(in the rows, 128 means zero)
Each path below is one point turned by a fixed rotation once a step. After each direction that follows a path, write how fast that rotation turns it, in deg/step (0 if it stays still).
Each turn is a multiple of 5 degrees from 10 to 175, or 0.
Each row of a path follows its step; steps can be skipped.
Path 1:
step 0: [131 128 125 129 132 128 126 128 121 126 131 130 122 127 120 127 133 131
 139 123 128 120 129 126 121 128 133 133 127 131 123 138 118 118 136 138
 125 130 132 121 114 126 134]
step 1: [122 128 134 128 131 142 125 129 131 116 124 133 133 129 116 137 129 123
 135 135 125 127 127 126 122 132 140 136 125 133 132 135 129 129 133 128
 120 127 129 134 128 124 130]
step 2: [133 139 135 133 132 132 133 131 132 121 119 126 126 120 123 140 124 122
 127 126 127 132 139 125 131 130 130 121 131 124 136 125 129 129 135 125
 125 132 130 124 132 127 113]
step 4: [134 126 135 118 132 135 129 132 129 124 132 125 132 133 135 117 128 127
 127 134 130 124 134 131 137 126 129 128 115 131 124 134 116 137 129 135
 131 124 120 128 125 129 126]
step 5: [134 124 132 132 142 132 111 120 128 127 124 125 126 132 138 122 124 126
 132 124 129 125 130 120 122 124 125 131 127 124 129 136 119 129 127 132
 126 138 132 131 129 129 125]
step 7: [122 128 125 119 124 130 137 125 122 120 132 126 128 123 119 134 119 120
 127 125 139 125 127 121 121 128 135 119 124 126 126 124 123 131 134 133
 132 132 131 115 130 132 127]
step 8: [123 133 125 117 127 122 120 137 120 117 124 124 124 129 126 136 125 124
 134 126 138 132 126 131 130 128 133 122 133 128 128 134 118 121 122 133
 118 122 125 129 127 124 126]
step 9: [130 135 131 130 128 131 125 130 128 124 119 126 132 121 125 134 125 138
 130 130 125 123 138 138 128 133 131 131 121 134 133 143 122 122 120 125
 129 128 118 128 118 131 126]
step 10: [131 122 144 132 137 132 121 127 126 120 128 125 124 126 125 132 129 129
 127 124 117 124 142 123 126 133 126 120 121 132 125 130 134 127 134 125
 127 129 128 126 127 130 138]
step 11: [138 127 130 126 134 129 129 127 135 123 128 129 123 142 129 126 127 122
 134 124 128 130 130 131 132 128 135 126 125 130 124 126 136 125 150 129
 121 127 130 125 122 126 120]
step 13: [127 133 139 118 127 133 134 129 120 126 129 125 123 131 129 130 131 123
 133 131 127 126 133 125 126 134 121 135 128 116 133 132 113 133 123 132
 122 130 133 137 136 131 122]
Speeds:
[128 132 128 131 128 126 128 130 130 127 129 128 128 127 130 124 127 131
 128 129 128 128 128 128 125 126 130 127 131 127 129 129 128 125 128 126
 126 130 126 127 129 129 127] => 115
[127 125 128 128 128 131 127 129 129 131 132 128 128 131 130 127 128 127
 127 125 128 126 126 128 127 131 128 130 127 126 129 127 128 127 128 129
 125 129 130 126 127 131 126] => 55
Path 2:
step 0: [117 129 131 128 128 119 136 125 121 131 127 127 131 133 129 134 134 123
 117 125 130 134 131 121 124 119 123 133 134 127 130 128 136 127 134 127
 134 138 137 128 122 130 122]
step 1: [124 126 133 128 133 135 121 127 130 120 144 112 132 133 120 125 121 129
 132 127 125 119 131 130 128 123 128 126 129 130 132 134 134 131 128 123
 133 127 126 129 131 134 132]
step 2: [130 129 134 121 131 127 126 122 130 142 125 132 132 126 129 129 115 129
 134 131 138 124 126 133 131 129 134 135 135 118 122 133 128 128 132 132
 121 121 127 122 135 126 126]
step 5: [128 125 128 128 134 118 129 126 128 135 131 129 129 134 129 126 131 122
 124 129 117 127 119 126 127 109 130 132 123 122 128 124 135 134 131 135
 132 121 132 125 121 126 127]
step 6: [121 123 121 128 131 130 136 124 131 126 135 125 132 137 127 118 124 120
 128 132 126 121 129 127 129 134 121 127 136 128 122 134 124 129 136 121
 136 134 135 123 137 131 130]
step 7: [132 128 129 121 127 131 113 128 127 131 126 125 137 126 131 136 127 141
 132 137 128 128 134 129 134 131 127 126 130 119 126 130 136 127 138 130
 125 131 124 131 136 135 129]
step 8: [138 137 134 127 117 127 137 132 132 127 126 127 131 124 137 125 130 133
 130 125 133 118 123 127 127 130 137 126 125 127 129 122 124 133 129 126
 128 119 121 114 124 129 131]
step 9: [129 125 116 127 123 133 139 124 121 129 131 139 125 129 133 126 136 132
 117 126 137 127 127 129 125 125 130 128 128 125 133 130 127 119 120 136
 135 131 133 136 131 128 124]
step 10: [133 125 126 130 137 125 124 129 130 121 140 129 129 129 124 123 132 121
 123 135 117 127 124 129 131 119 125 115 123 128 126 127 128 125 131 133
 119 127 121 136 125 126 136]
step 12: [132 129 123 127 126 130 118 135 125 129 120 119 129 131 137 126 129 134
 126 132 132 130 134 118 124 130 124 124 132 122 129 127 122 132 137 127
 140 138 134 128 124 132 127]
step 13: [130 136 139 130 120 130 130 118 131 116 134 121 124 125 135 132 134 133
 129 135 136 120 129 126 129 127 129 126 134 133 136 126 131 123 129 128
 119 129 119 127 130 133 126]
Speeds:
[130 127 128 128 131 127 128 128 130 130 129 129 127 127 129 127 128 129
 130 125 126 128 125 128 128 128 130 129 132 126 129 126 129 130 127 126
 126 126 125 127 127 130 125] => 120
[128 130 130 128 127 128 126 126 127 128 129 128 129 127 128 129 128 129
 132 128 125 127 127 129 127 125 128 130 126 130 124 129 128 128 127 128
 129 127 122 130 128 127 128] => 120
Path 3:
step 0: [123 120 122 131 133 134 130 125 128 122 126 130 142 131 128 127 138 126
 129 125 136 134 124 126 136 128 124 126 122 124 132 135 118 129 132 135
 123 138 123 122 125 125 133]
step 2: [135 123 132 137 131 132 126 123 126 121 125 142 123 129 136 129 134 129
 135 136 132 123 127 122 135 125 135 127 133 126 133 130 128 132 139 134
 127 131 132 118 132 125 130]
step 3: [139 136 127 126 145 130 120 133 132 124 124 130 134 140 126 125 125 128
 128 125 132 126 127 121 130 132 133 117 133 126 134 131 128 129 130 135
 127 127 133 126 123 130 132]
step 5: [136 122 132 134 137 128 129 134 134 136 126 131 125 136 130 121 132 122
 131 133 125 125 115 126 124 130 121 122 129 132 131 134 128 134 138 125
 129 136 126 137 125 125 125]
step 6: [134 127 128 128 133 136 127 113 134 129 127 132 138 122 124 132 122 120
 130 126 128 124 121 133 133 128 131 128 129 123 133 140 131 128 132 133
 133 134 128 137 121 125 125]
step 8: [136 123 123 120 134 133 130 132 134 126 130 131 133 119 133 124 129 132
 137 129 135 136 121 127 131 126 134 139 126 138 134 135 130 132 136 133
 122 133 125 127 128 126 130]
step 9: [129 126 122 122 129 127 126 123 140 119 132 136 134 133 126 120 126 131
 129 123 137 120 119 125 124 122 124 131 136 132 129 133 127 126 128 120
 127 128 127 128 119 138 135]
step 10: [131 123 129 126 123 129 128 128 122 127 132 141 127 120 130 118 129 119
 135 133 135 123 123 120 135 127 126 129 130 132 133 130 117 132 126 138
 135 125 122 126 123 135 130]
step 11: [140 131 136 125 143 138 128 127 121 123 135 132 130 132 132 128 136 125
 128 122 129 122 124 123 127 129 126 129 134 137 125 132 122 134 122 123
 125 127 122 125 122 124 129]
step 12: [134 120 123 127 129 125 134 123 123 126 132 134 135 137 131 129 125 123
 131 115 134 123 129 131 132 121 131 131 132 119 134 127 116 138 128 134
 125 133 128 127 124 120 130]
step 13: [140 125 128 128 131 128 133 134 125 130 127 126 121 139 130 124 134 133
 126 125 126 125 121 131 137 129 127 129 124 122 122 137 117 131 138 132
 128 129 122 129 120 137 134]
Speeds:
[129 127 128 128 123 128 127 130 127 127 127 126 126 128 127 128 125 127
 129 127 129 125 128 132 130 127 126 127 128 127 129 126 126 127 127 129
 132 127 128 127 126 130 128] => 125
[126 127 125 126 125 131 128 129 130 126 129 128 130 126 129 128 128 127
 125 128 128 126 126 128 130 131 128 128 125 129 128 128 132 130 129 127
 127 128 126 129 131 129 128] => 40
Path 4:
step 0: [123 127 135 139 129 128 130 122 130 130 128 135 120 123 134 128 127 119
 128 131 131 120 121 126 135 132 123 118 124 130 121 132 129 133 131 130
 137 132 118 135 129 133 124]
step 2: [125 127 130 131 123 130 129 137 122 124 124 119 131 138 132 123 125 127
 136 120 130 125 122 129 127 125 126 139 131 128 132 121 119 128 137 132
 124 137 130 121 133 122 122]
step 3: [121 133 130 132 134 129 129 118 133 133 129 130 131 125 127 127 125 136
 127 118 125 123 129 132 119 120 123 127 126 129 123 128 136 137 131 133
 129 127 125 138 143 126 123]
step 5: [129 124 129 135 124 135 128 143 125 120 129 130 124 117 126 122 120 119
 132 128 128 124 130 130 139 131 129 125 130 120 127 121 127 127 131 122
 125 125 130 126 132 126 122]
step 6: [127 131 126 131 132 119 127 125 126 124 125 132 121 134 132 128 130 125
 120 133 116 124 137 130 128 125 131 124 138 133 122 135 126 134 128 125
 125 139 125 134 137 122 123]
step 7: [128 113 130 122 123 120 136 117 124 129 129 125 123 140 128 124 133 137
 133 124 125 127 127 125 130 139 129 128 120 126 132 124 124 130 124 133
 125 126 124 124 132 127 126]
step 8: [122 127 125 131 129 128 123 134 133 129 118 123 135 125 122 127 123 135
 137 119 130 128 132 127 124 136 124 131 130 122 128 122 133 126 127 122
 123 123 135 135 122 124 115]
step 9: [132 131 134 132 139 133 123 130 121 134 130 119 130 125 132 130 127 131
 126 127 126 126 135 124 132 117 130 127 122 134 123 138 130 123 130 123
 122 130 116 134 128 125 124]
step 10: [132 120 134 132 135 126 132 125 121 131 131 127 122 122 131 127 126 127
 127 134 125 133 129 131 134 139 128 119 125 129 126 129 134 124 128 137
 123 122 139 123 138 136 135]
step 11: [123 123 124 135 113 130 124 133 129 124 121 131 125 133 129 135 131 125
 122 135 119 134 131 136 132 130 126 137 131 124 124 125 135 124 126 128
 126 131 133 124 121 129 118]
step 12: [133 130 119 126 125 127 128 123 128 125 129 118 127 130 137 129 136 129
 142 130 126 130 126 125 134 120 124 124 129 132 119 119 127 132 124 126
 129 134 116 133 132 124 121]
Speeds:
[129 129 127 129 128 128 125 126 125 127 127 129 129 126 130 126 128 125
 129 129 129 128 128 125 126 126 128 127 128 129 128 129 130 128 129 131
 126 131 125 130 129 124 127] => 115
